Each named turn below is shown by a few rows before and after it. Which turns, in which order, take the first row of each later pair to the second? The first pair is answered.
turn tar:
[-1.27 -1.27 -0.41 -0.76 -0.64  0.06  1.63  1.04 -2.19  1.47 -0.76  1.45
  0.13  3.58 -0.81  0.76  0.39 -0.29  2.39]  ->  [-1.99 -3.27 -0.33 -0.23 -0.62  0.93  2.57 -0.09 -0.11 -0.10 -1.41 -0.26
 -0.32  0.93  0.51 -0.55  0.84  0.78  3.60]
[-2.02  0.30  1.18 -1.73 -0.90 -0.83  0.61  0.07 -1.64  2.13  0.12  1.34
  0.53  0.43  0.66  2.44  1.70 -2.64  2.19]  ->  [-1.53 -2.14  0.70 -0.37  0.23  0.74  2.42 -1.60  1.72 -2.10 -0.68 -1.71
 -0.76 -2.07  1.41 -1.90  0.79  0.25  1.36]
[ 0.10 -2.17 -1.51  0.05  0.05 -0.02  0.77 -0.51  0.57 -2.03  0.82 -1.61
 -0.61 -0.03  1.03 -2.82  0.15  1.51 -1.30]  ->  [ 0.49  0.21 -1.42 -0.85 -0.30 -1.31 -0.40  1.04 -2.29  0.31  1.36  0.97
  0.07  3.06 -0.76 -0.64 -0.17 -0.16 -1.98]
[-0.49  3.24 -0.42  1.11  1.49 -1.51 -1.00 -0.41  1.25  0.63 -0.15  0.92
 -0.22  1.70 -3.28 -2.61 -0.51  0.36  0.63]  ->  [-1.90  2.46  0.30  0.75  0.77 -1.65 -1.58 -0.60  0.76  2.40 -0.07  1.08
  0.32 -0.16 -1.77 -0.57  1.28 -0.98  3.30]
turn Mas:
[-1.30 -2.63  1.30  1.96 -1.10  2.16  1.17 -0.28 -0.32  0.69  0.95 -0.60
 -0.17 -2.40  1.13  0.46 -0.50 -1.16  0.80]  ->  [ 0.73 -2.39  0.53  2.23 -2.10  1.70  0.76  0.52  1.04  0.08  0.28 -1.39
  0.20 -2.58  0.17 -1.18  0.21 -0.73 -1.20]
[-2.02  0.69  0.40 -0.24  0.68 -0.06  0.23 -0.36 -1.09  1.46  0.23  0.29
  0.52  0.16  0.99  1.30  0.29 -0.71  0.68]  ->  [-0.91  0.04  0.12 -0.24 -0.38 -0.16 -0.16  0.07  0.16  1.18 -0.31 -0.51
  0.89 -1.42  1.21  0.59  1.83 -0.72  0.59]
[-0.69  0.12 -0.02 -0.48  0.19 -0.08 -0.39 -0.15 -0.32 -0.12  0.71  0.44
 -0.50 -0.04 -0.02  0.30  1.06  0.64  0.43]  ->  [-0.18  0.02 -0.10 -0.38 -0.13 -0.20 -0.48  0.09  0.02 -0.25  0.62  0.22
 -0.39 -0.40  0.02 -0.13  1.46  0.78  0.28]
[-1.91  0.46  1.27  0.06  1.64 -2.60 -0.79  1.20 -2.89  0.45  0.26  1.29
  1.91  3.53 -0.77  1.27 -1.12 -1.76  1.98]  ->  [-2.45 -1.23  1.48 -0.09  0.27 -2.49 -1.18  1.17 -1.39  1.00 -0.15 -0.09
  2.41  0.21  0.57  1.67  1.52 -2.31  4.01]
turn Fel:
[ 2.70  0.66  0.00  0.88 -1.39 -2.85 -0.32  0.08  1.19  0.07 -1.41  0.51
 -0.16  2.50 -2.70 -2.83  0.40 -0.34 -3.12]  ->  [ 0.62 -1.84  0.43  1.69  0.16 -1.01  1.61 -2.15  2.96 -2.25 -1.28 -1.24
 -1.42  0.00 -0.46 -3.96 -0.66  1.19 -0.92]
[-2.08 -0.75 -0.40 -0.57  0.59  0.14  0.97 -0.54  0.09 -0.83  0.06 -0.11
 -0.29  0.44  0.78  1.91 -0.27 -0.11  1.09]  ->  [-0.96  0.42 -0.62 -0.99 -0.06 -0.83  0.07  0.56 -0.70  0.32  0.12  0.53
  0.21  1.68 -0.24  2.38  0.35 -0.75 -0.09]
[-0.87 -1.08 -0.42  1.04 -0.99  1.69  3.58 -0.75  0.53  0.20  3.85  1.51
 -2.20  3.37  1.49 -1.86 -2.50  1.59 -0.67]  ->  [-0.71 -0.13 -0.24  0.60 -1.43  0.87  2.96 -0.18 -0.54  1.16  4.07  2.55
 -1.71  4.55  1.00 -0.84 -2.31  0.88 -1.03]
Now pairs of rows:
(two turns a pair)
[-0.32 -0.97  1.74  0.40  1.58  0.01  0.18 -2.66  0.09 -3.49 -2.15 -1.81
 -1.49  0.66  2.35 -3.17 -2.69  3.60 -0.50]  ->  [-2.73 -1.72  2.84 -0.35  0.66 -0.33 -0.92 -2.66 -0.75 -0.39 -1.65 -1.25
 -0.67 -1.73  4.48  0.62  0.12  1.33  4.08] | Fel then Mas
[-0.40  2.09 -1.98  1.64  0.83 -1.62 -0.59  2.11 -3.81  1.81  1.06  3.22
 -0.04  3.70 -1.24  2.07 -0.88 -3.33 -1.43]  ->  [ 2.25  0.80 -2.85  1.80 -2.19 -2.23 -2.05  3.61 -0.68  2.04 -0.15  1.10
  1.23  0.39 -1.10  0.40  3.22 -3.42 -2.21] | Mas then Fel
[ 0.89  2.07 -0.55  0.14  0.85 -0.32 -0.02  0.54 -1.45 -0.08  0.42  0.88
 -0.54  2.31 -1.61 -0.23 -1.14  1.06 -1.17]  ->  [ 0.13  1.65  0.06 -0.38 -0.37 -0.62 -1.04  1.05 -2.00  1.97  0.46  1.24
  0.01  0.95 -0.90  1.88  1.04 -0.51  0.71] | Fel then tar
[-0.51 -1.12 -0.26  1.24 -0.74 -0.39 -0.19 -0.19 -0.13  0.68  0.32 -1.25
  0.70 -0.54  1.45  0.88 -0.22 -0.34  0.31]  ->  [ 0.79 -0.17 -0.87  1.32 -0.59 -0.65 -0.18  0.19 -0.25  0.02  0.26 -1.09
  0.65  1.00  0.30 -0.06 -0.96  0.08 -1.46] | Mas then Mas
[ 1.33  0.63 -0.95  0.24  0.41 -0.30 -0.38  0.45  0.26 -0.55 -0.66 -0.34
 -0.94  1.30 -1.36 -1.91 -0.36  0.10 -1.71]  ->  [ 1.54  0.14 -0.94  0.08 -0.87 -0.57 -1.19  0.90  0.73  0.79 -0.93 -0.73
 -0.36 -0.36 -0.84 -1.13  1.85 -0.66 -0.59] | tar then Fel
[-1.24 -0.52  0.50 -0.35  0.04  0.03 -0.41 -0.15 -0.33  1.18  0.03 -0.23
  0.21 -2.22  0.88  1.73  1.63 -1.25  2.26]  ->  [ 2.14  0.39 -0.66  0.00 -0.58 -0.55 -0.60  0.87  1.38 -0.61 -0.85 -0.93
  0.36 -0.98 -1.26 -1.59  1.56 -0.13 -1.85] | Mas then tar
[ 1.18  0.77 -1.26 -0.32 -0.54 -0.33 -0.10 -0.29 -0.76  1.88 -0.97  0.22
  0.98  1.83 -0.84  0.22  1.25 -0.04  0.20]  ->  [ 0.12 -0.90 -0.96  0.23  0.51  0.81  1.23 -1.68  0.84 -0.11 -1.08 -1.25
  0.29 -0.07  0.48 -0.95  0.51  1.28  1.40] | Fel then Fel
[-0.40  1.48 -0.26  0.42 -0.95  0.52 -0.81  0.30  0.31  1.66 -0.29  0.44
  1.18 -0.14  0.83  1.76  2.75  1.02  1.55]  ->  [ 0.72  1.39 -1.20  1.17  0.27  1.12  0.39 -0.43  1.51 -1.19 -0.72 -0.34
  0.32  0.96 -0.25 -1.32  0.50  3.17 -1.15] | tar then Mas
[-0.32 -2.41  0.48 -0.40 -0.94  0.27 -0.23 -0.16 -0.65  1.32 -0.42  1.70
 -0.06 -2.68  0.70  2.89  2.04 -1.97  0.11]  ->  [ 2.31 -1.28 -0.62 -0.35 -1.71 -0.51 -1.07  1.06 -0.16  0.71 -1.00  1.49
  0.17 -1.27 -1.38  1.03  2.05 -1.56 -3.21] | Fel then Mas
[-0.57  1.13  1.34 -2.15  0.56  0.14 -0.54 -0.27 -1.74  0.84  0.12  1.71
 -0.04  0.80 -0.95  1.59 -0.71 -0.85 -0.21]  ->  [ 0.56 -1.26  0.68 -1.48 -0.66  0.63 -0.27 -0.49  1.70 -0.86 -0.77 -0.92
  0.15 -2.84 -0.04 -0.74  1.36  0.10 -0.30] | tar then Mas
[ 0.97  1.35 -0.26 -0.91 -1.17 -1.10 -1.14  1.43 -0.12  0.19 -0.93  0.20
  1.25  0.95 -0.98 -0.24  0.81 -0.40 -2.10]  ->  [-1.82  0.99  0.68 -1.04  0.12 -0.53 -0.52  0.28 -1.64  1.06  0.00  1.07
  0.79  1.01  0.42  1.98 -0.04 -0.92  0.65] | Mas then Mas
[ 1.50  2.06 -0.70  0.80  2.27  0.73  1.34  0.00 -0.99 -1.61  0.01  0.83
 -1.39  3.61 -1.73 -2.12 -4.08  1.21 -2.92]  ->  [-2.85  0.20  0.76  0.59  3.67  1.96  2.32 -1.91 -1.87 -0.67  0.78  1.08
 -1.96  1.12  1.29  0.68 -3.92  0.60  2.25] | Fel then Mas
[-1.77 -2.51  0.50 -0.02  0.34  1.92  0.60 -1.44  1.69 -0.86 -0.14 -0.93
 -0.14 -2.40  1.87  0.55  0.45  0.38  2.69]  ->  [-1.27 -2.15  0.16  0.41  1.40  2.52  1.37 -1.63  1.81 -2.23 -0.09 -1.34
 -0.66 -1.23  1.18 -0.98 -1.05  1.29  1.30] | Fel then tar
[ 0.97  4.21 -0.96  0.41  2.09  1.85  3.01  0.41  0.60 -1.11  2.37  1.98
 -1.18  2.24  0.46  0.39 -2.33 -0.07 -1.18]  ->  [ 1.85  3.62 -1.37  0.71  1.70  2.10  2.97  0.42  1.97 -2.11  1.80  1.08
 -1.20  1.50  0.28 -0.94 -1.98  0.61 -1.97] | Fel then Fel
[ 2.54 -0.18 -1.26 -1.37 -0.65 -1.28  0.04  1.38  0.52  0.84  0.53 -0.73
  2.16  0.08 -1.96 -1.83  2.21 -1.19 -3.49]  ->  [ 1.64 -1.81 -1.03 -0.95 -0.81 -0.61  0.36  0.77  1.90  0.40  0.17 -1.93
  2.07 -2.41 -0.51 -2.01  3.21 -1.09 -1.64] | tar then tar
[-1.10 -0.63  0.83  1.47  0.04  1.19  0.55 -1.33  1.53 -1.64 -0.52 -2.10
  0.28 -3.25  2.25 -0.57  2.13  0.14  1.88]  ->  [-0.83  0.07  0.56  1.81  1.92  1.69  1.56 -1.80  0.72 -3.23 -0.21 -1.60
 -0.86 -0.81  1.21 -2.00 -0.99  1.24  0.09] | Fel then tar
[-3.02 -1.96  0.34  0.56 -0.34  1.76 -0.22  0.52 -2.26  0.76  2.12 -0.09
  0.97  2.20  1.56  2.44 -1.06  0.61  1.61]  ->  [-1.53 -2.42 -0.18  0.46 -2.44  1.06 -1.61  1.77 -1.00  1.54  1.42 -0.87
  1.95  0.17  1.57  2.40  1.94 -0.12  1.45] | Mas then Fel
[ 0.36 -0.56 -0.26 -2.95 -2.59  0.25 -1.27  0.72  0.23  1.12 -0.34 -0.84
 -0.28  0.17 -0.01 -1.50  0.73  3.83 -0.36]  ->  [ 0.05  0.46 -0.18 -3.11 -1.84 -0.20 -1.48  0.77 -1.17  1.45  0.05  0.35
 -0.58  1.82 -0.42 -0.68 -0.57  3.55 -0.57] | tar then Mas
[-3.56  0.10 -2.41 -1.06  2.31 -0.14  0.88 -1.02 -0.52 -0.10  1.97  0.02
  1.01 -0.18  0.78 -0.50 -3.63  2.56 -0.66]  ->  [-0.65  1.69 -3.14 -1.31  0.47 -1.63 -0.72  1.02 -0.46  0.70  1.70  0.56
  1.99  1.07 -1.25 -1.20 -2.13  1.91 -3.43] | Fel then Fel
[ 1.95  1.20 -0.71 -0.35  0.63 -0.86  0.32 -0.04 -0.31 -0.87  0.30  0.44
 -0.56  2.99 -2.15 -1.30 -2.56  1.42 -3.20]  ->  [-0.29  1.57  0.44 -1.28  0.06 -1.16 -0.81  0.38 -2.64  2.67  0.93  2.05
  0.12  2.74 -1.14  2.65 -0.90 -1.00  0.07] | Fel then tar
[ 2.54 -0.50 -1.88  0.42 -1.64 -0.04 -0.81  1.22  2.03  0.99 -1.46 -1.06
  1.34 -1.83  0.14 -0.48  2.77 -1.04 -2.25]  ->  [ 1.46 -0.88 -1.92  1.09  1.20  1.49  1.37 -0.65  2.13 -2.20 -1.14 -1.46
 -0.20 -0.43  0.26 -2.33 -1.07  1.07 -2.92] | Mas then Fel
[ 2.29  1.32 -1.02 -0.68 -0.82  1.36  0.92  4.22  2.94 -1.08 -1.20 -0.91
 -1.07 -1.64 -0.59 -0.29  3.27  0.49 -1.44]  ->  [ 1.37  2.69 -1.01 -0.58  1.82  1.71  2.11  3.46  0.80 -2.21 -0.33  0.42
 -2.10  2.14 -1.81 -0.52 -0.75  1.41 -2.59] | Fel then tar
[-0.09 -0.36 -1.31 -1.84 -1.07  0.45  0.69 -0.39  1.05  0.02  0.23  0.25
 -1.70 -0.81  1.41 -2.00  0.62 -2.92  1.31]  ->  [ 0.38  0.93 -1.47 -2.05 -1.00  0.06  0.32  0.16 -0.29  0.71  0.58  1.35
 -1.38  0.96  0.49 -1.44  0.14 -3.48  0.35] | tar then tar
[-1.94 -1.95  0.33 -0.50  2.85  1.38  1.50 -1.23 -0.70 -1.35  1.22  0.21
  0.64 -2.91  2.26  0.40  0.01  2.85  3.48]  ->  [-0.84  1.35  0.19 -1.53  2.86 -0.29  0.31  0.61 -4.20  1.08  1.91  3.42
  1.33  1.61 -0.25  2.33 -0.90  1.22  1.55] | tar then tar
[-2.24  0.63 -1.54  0.85  2.44 -0.74  1.80 -2.29 -1.74 -0.51  0.95  1.36
 -3.33  1.87  1.69  1.57 -2.68 -2.06  1.00]  ->  [-1.19  0.95 -1.50  0.29 -0.68 -2.17 -0.51 -0.39 -1.58  2.49  0.68  1.48
 -1.40  0.01  1.70  3.54  1.48 -4.20  1.77] | Mas then Fel
[-0.37 -0.22 -0.44 -0.06 -1.41 -0.18 -0.80  0.01  0.51  0.27 -0.60 -0.91
  0.82 -1.35  0.65  1.08  1.82 -0.43  1.49]  ->  [-0.22 -0.83 -0.60  0.45 -0.62  0.51 -0.05 -0.56  1.38 -1.60 -0.86 -1.67
 -0.06 -1.40  0.55 -0.67  0.55  0.65  0.62] | Mas then Fel
[ 0.47 -0.54  0.32 -0.08 -0.78  0.09  0.06 -0.05  1.87  0.08 -0.53 -0.21
  0.58 -1.63  1.54 -0.60  0.33 -1.00  1.16]  ->  [ 0.27  0.55  0.62 -0.48 -0.76 -0.43 -0.61  0.28  0.50  1.39  0.01  0.93
  0.99 -0.28  1.17  0.72  0.47 -1.72  1.33] | Fel then Fel
[-0.31 -1.23 -0.33 -0.18 -0.35 -0.97  0.85 -0.30  2.45  1.56 -0.83 -1.39
  0.10 -2.80  0.97 -0.22  1.24 -0.62  0.62]  ->  [ 0.07 -0.62 -0.61  0.36  1.31 -0.30  1.82 -1.14  2.28 -0.50 -0.75 -1.21
 -0.80 -0.91  0.13 -2.07 -1.43  0.87 -1.53] | Fel then tar
[-0.62 -1.49  1.02  0.50  1.69  1.30  2.58 -0.62  1.09 -1.60 -0.66 -0.55
 -1.36 -0.82  0.66 -0.30 -2.78  0.86  0.30]  ->  [ 0.86  0.87  0.61 -0.08  1.28 -0.06  1.73  0.53 -0.59 -0.33 -0.29  1.34
 -0.76  2.28 -1.43  0.36 -3.16 -0.04 -1.94] | Mas then tar
[ 0.34  3.22 -0.90 -0.21 -0.64 -1.29 -0.48  1.80 -1.41  0.24  0.62 -0.65
  1.21  3.37 -1.36 -0.78 -0.62 -1.46 -1.55]  ->  [-2.53  1.16  0.18 -0.50 -0.90 -0.71 -0.49  0.86 -1.22  1.62  1.03 -1.12
  1.43 -0.11  1.52  1.66  1.34 -2.44  2.82] | Mas then Mas
[ 1.22  1.50  0.63 -0.98 -0.57 -0.91 -1.55  1.00  0.35  0.21 -0.13  1.41
  0.81  1.45  0.05  2.11  0.46  1.83 -0.74]  ->  [-0.42 -0.58  1.11 -0.72 -0.28  0.15 -0.87 -0.28  1.62 -0.40 -0.23 -0.07
  0.32 -1.17  1.98  1.80  0.95  2.28  1.39] | Mas then tar
[-0.76  1.65  1.27 -1.20  2.04 -0.94 -0.61 -1.22 -2.86  0.72  1.48  0.46
  0.19  1.69  0.38  0.95 -1.31  0.19  0.95]  ->  [ 0.20  0.26  1.10 -1.22 -0.58 -1.42 -1.74 -0.49 -0.77  1.76  0.55 -0.89
  0.98 -1.62  1.46  0.97  2.40 -0.55  2.08] | Fel then tar
[-0.71 -0.09  0.97 -0.33 -1.11  0.46 -0.48  0.77 -1.26  1.38 -0.03  0.15
  1.12 -0.18  1.71  2.09  0.44 -2.23  1.88]  ->  [ 2.52  0.77 -0.12  0.02 -2.18 -0.17 -0.92  1.92 -0.05  0.19 -0.67 -0.42
  1.37  0.70 -0.34 -0.53  0.67 -1.37 -1.66] | Mas then Mas
[-1.22  0.46  2.05  0.66  0.67 -1.03 -0.83 -0.83  0.68  1.53  0.22 -1.38
 -0.30 -1.18 -2.66  1.17  1.72 -1.17 -1.01]  ->  [-1.47 -0.06  1.92  0.63  0.82 -0.67 -0.31 -1.19  1.38  0.87  0.00 -1.91
 -0.42 -1.92 -2.42  0.67  1.52 -0.80 -0.71] | Fel then Fel
[-1.81 -2.54 -0.36  0.88  1.93  1.06  1.06 -2.08  2.04 -2.24 -0.38 -1.39
 -1.15 -1.34  1.30 -2.65 -1.47  1.77 -0.13]  ->  [-3.23 -2.56  0.49  0.12  0.15  0.51 -0.34 -1.38  1.29  0.99 -0.13 -0.65
 -0.13 -3.22  2.46  0.64  1.60 -0.45  2.87] | Fel then Mas
[ 0.13  0.53  0.50 -0.58 -0.37 -2.55 -0.85  0.05 -0.97  0.25  1.25  0.32
 -0.18  0.89 -1.33  0.13 -0.50  0.79  0.01]  ->  [-1.00 -0.89  0.65 -0.25 -0.11 -1.58 -0.25 -0.83  0.18 -0.69  1.13 -0.84
 -0.43 -1.35 -0.09  0.04 -0.16  1.21  1.30] | Mas then tar
[-4.15  0.33  1.45  1.88  1.38  0.95 -0.20 -2.76 -0.73 -0.88  1.33  0.34
 -0.30 -0.08  3.61  2.63 -1.02 -0.27  1.61]  ->  [ 1.25  0.31 -0.55  2.40 -1.98 -0.32 -1.62 -0.59  3.41 -2.38 -0.42 -2.13
  0.67 -1.62  1.44 -1.88  1.91  0.73 -3.11] | Mas then Mas
[-2.54 -0.78  0.82  0.29 -0.24  0.50  0.88 -0.49  0.14  1.05  0.04  1.08
 -1.23 -1.99  1.30  1.53  0.39 -0.96  2.16]  ->  [-2.30  0.26  0.29  0.41  1.35  0.63  1.59 -0.95 -0.88 -0.14  0.30  1.83
 -1.95  0.70  0.22  0.45 -2.17 -0.18  0.53] | tar then Fel
